Turns in one plane each, and the order they were made in; the first pair answered:
turn Z281:
[12 -2 -4 -7 -1  1 -1 -1] -> [10 -4 -1 -8  1  3 -2 -1]
[-6  8 -6  0 -4  9  0  4] -> [-6  8 -6  1 -4 10  0  4]
[ 4 -6 10 -5  2 20 -4 -3] -> [ -5  -5  10 -15  -1   7  -2  12]
turn Z743:
[ 3  5 -5  1 -1 -6  5  0] -> [ 0  2 -4 -3 -1 -7  4  3]
[-6 -4  6 -7 -3 -2  2  9] -> [-1  0 10 -6  0  7  1  6]
[  7  27   6   0 -13  -9  12  -1] -> [  5  25   4   0 -14 -15  11   3]
turn Z209:
[ -8  -4  -4  14 -18 -15   5 -13] -> [ -1  22  16   1 -14   1   8   4]
[  1  -2 -13  -2  -5  -4   3  -3] -> [ 4  9 -3 -8 -2  6  2  4]
[ 2 15 -2  0  3 21  1 -3] -> [ -6  -8  -9   3   6  18  -4 -13]

(2 to 3 turns a pair)
[ -1  -3   1  -7 -10 -14   2   7] -> [ 5 -8 -6  6 -9 -9  0 -9]  Z281, Z281, Z743
[  3  -7 -15  16  -8 -10   4 -13] -> [ 9 22 13  2  0 14  5  3]  Z209, Z281
[ 2  1  3  1  3 10  0 -7] -> [-6  0  2 -7 -1 -2  2  6]  Z281, Z281
[  7  -3  -8  17  -1   8   1 -19] -> [  6  -2   7   8   5  22  -2 -14]  Z209, Z209
[-1 -3 14 -4  7 19 -3  0] -> [ -7 -12 -14   5  -7 -14   2  -1]  Z281, Z209, Z281
[  7  13 -10   7  -1  10   1   3] -> [ -2   5 -18   2  -6  -7   2  10]  Z743, Z743
[-10 -25  15  -7   5  14  -7 -14] -> [-12 -13  25 -18   5  13  -5   3]  Z281, Z743
[ 5 12  4 -2  3 14  3  6] -> [ 2 -3  2  3  7 17 -1 -5]  Z743, Z209
[-17  -2  -1 -10   9 -12  -5  15] -> [ -4   8 -19   8  -1 -19   1   0]  Z209, Z281
[  8  -4   0  10   2   9  -5 -12] -> [10 11 -7  7 -7 -7  2  0]  Z743, Z209, Z743
[-22 -32  -2  -4   5  -1  -4   0] -> [ -5  18  -9  -4 -12 -20  11  21]  Z281, Z209
[ -1   3 -15  11  -9 -13   6  -2] -> [ 9 16  3  9  0 12  4 -5]  Z281, Z209
[14 17  2  8 -2  3  6 -2] -> [ -7  -7  15 -10   9   4  -1  12]  Z209, Z281
[  5 -10  -8  14   0  -6   1 -18] -> [ 2 -5 16  0 13 15 -4 -8]  Z209, Z209
[ -6  -9 -13   6   4 -25  -1   0] -> [13 25  6  6 11  6  0 -1]  Z281, Z209, Z281
[ 20   4   4  -3   7  19   9 -17] -> [  6  10  -5 -20  -7 -15  15  13]  Z281, Z281, Z281
[-20 -28   5  -4  21  11 -11 -13] -> [-13  22  11 -23   7  -7   2  26]  Z281, Z209, Z209
[ -3 -13 -15  -3  -4 -23  -3   5] -> [21 19 -6 10 -2  0  1 -5]  Z281, Z281, Z209
[ 15  15   5  16  -4   9  -1 -13] -> [ 9 18 17  3  1 13 -2  1]  Z743, Z209
[-4 -6 15 -8  4 10  1  1] -> [-10 -11   3  -8  -5 -12   4   6]  Z281, Z209
[ 11  16   9   8 -10   1  -2  13] -> [  2 -14  -7  16 -12 -10  -6  -2]  Z209, Z209
[-17 -10   4  -6   4   2  -6  -4] -> [ 1 18  3  4 -3  8  0 -6]  Z209, Z281, Z209
[  0 -13  -4  12   0   1  -3 -10] -> [  5  -4   4  10   3  11  -3 -11]  Z209, Z281, Z209
[ -4 -19 -12  12  -8 -12  -2 -13] -> [16 23  6  9 -6 10  3 -4]  Z209, Z281
[ -6 -11  14  -5  14  17  -8  -3] -> [ -4   2  18 -11  11  15  -4   8]  Z281, Z743
[-14   0   0 -11  11  -5  -1  15] -> [  0  -1 -17  13   5  -3   0 -13]  Z209, Z281, Z281
[-8  4 12 -9  6  1 -8 10] -> [ -8 -10  -8   6  -1 -15  -6  -4]  Z209, Z281
[ -1  13  13 -23   4   5   1  19] -> [  2   7 -19  -5 -12 -25   7   5]  Z209, Z209
[ -8  -9  10 -12   3   6  -1  14] -> [ -8  -5   4 -11  -2  -5   2  19]  Z281, Z209
[ 10   8   4  -1  -5  10  -2 -10] -> [ -7  -7   5 -14  -3  -4  -3   5]  Z209, Z281, Z281
[-13 -12 -10  -8  -4 -26   4   8] -> [ 11  23 -11   4  -9 -18  10   3]  Z209, Z281
[ 3 10  2 10  0  4  5 -8] -> [-4 11  8 -3  0  0  6  7]  Z743, Z743, Z209
[  9  17 -15  14 -10 -18  13   1] -> [  6  -1 -19  21  -6 -15   8 -12]  Z281, Z743
[  6   6  -4  10  -7 -13  -5  -3] -> [ -3  -7  -1   3  -4 -17  -9   1]  Z281, Z743, Z743
[  8  11   6   6  -6  -1   7 -11] -> [ -3   1   0   1 -10 -18   8  -3]  Z743, Z743
[ 1 13 -3  2  2  5 -2 -4] -> [-8  5 -6 -2 -1 -9 -1  4]  Z743, Z743, Z743
[  4  15  -8   3 -12 -11   2   7] -> [  4   7 -14  11 -12 -11   0  -3]  Z281, Z743
[  0 -18  -1   9   9   6  -4 -17] -> [ 9 14 14 -1  9 16  0  0]  Z209, Z209
[ 10  16 -15   7  -7 -11   5   3] -> [  8   3 -19  15  -5  -9   3  -8]  Z281, Z743
[ -8 -10   1  -4 -10 -18  -3   3] -> [  8  12   1   5 -16 -13   1  -2]  Z209, Z281
[ 12 -14  -2  19   2   8  -3 -11] -> [ -5 -14  -3  -1  -5 -18   0  18]  Z281, Z281, Z281
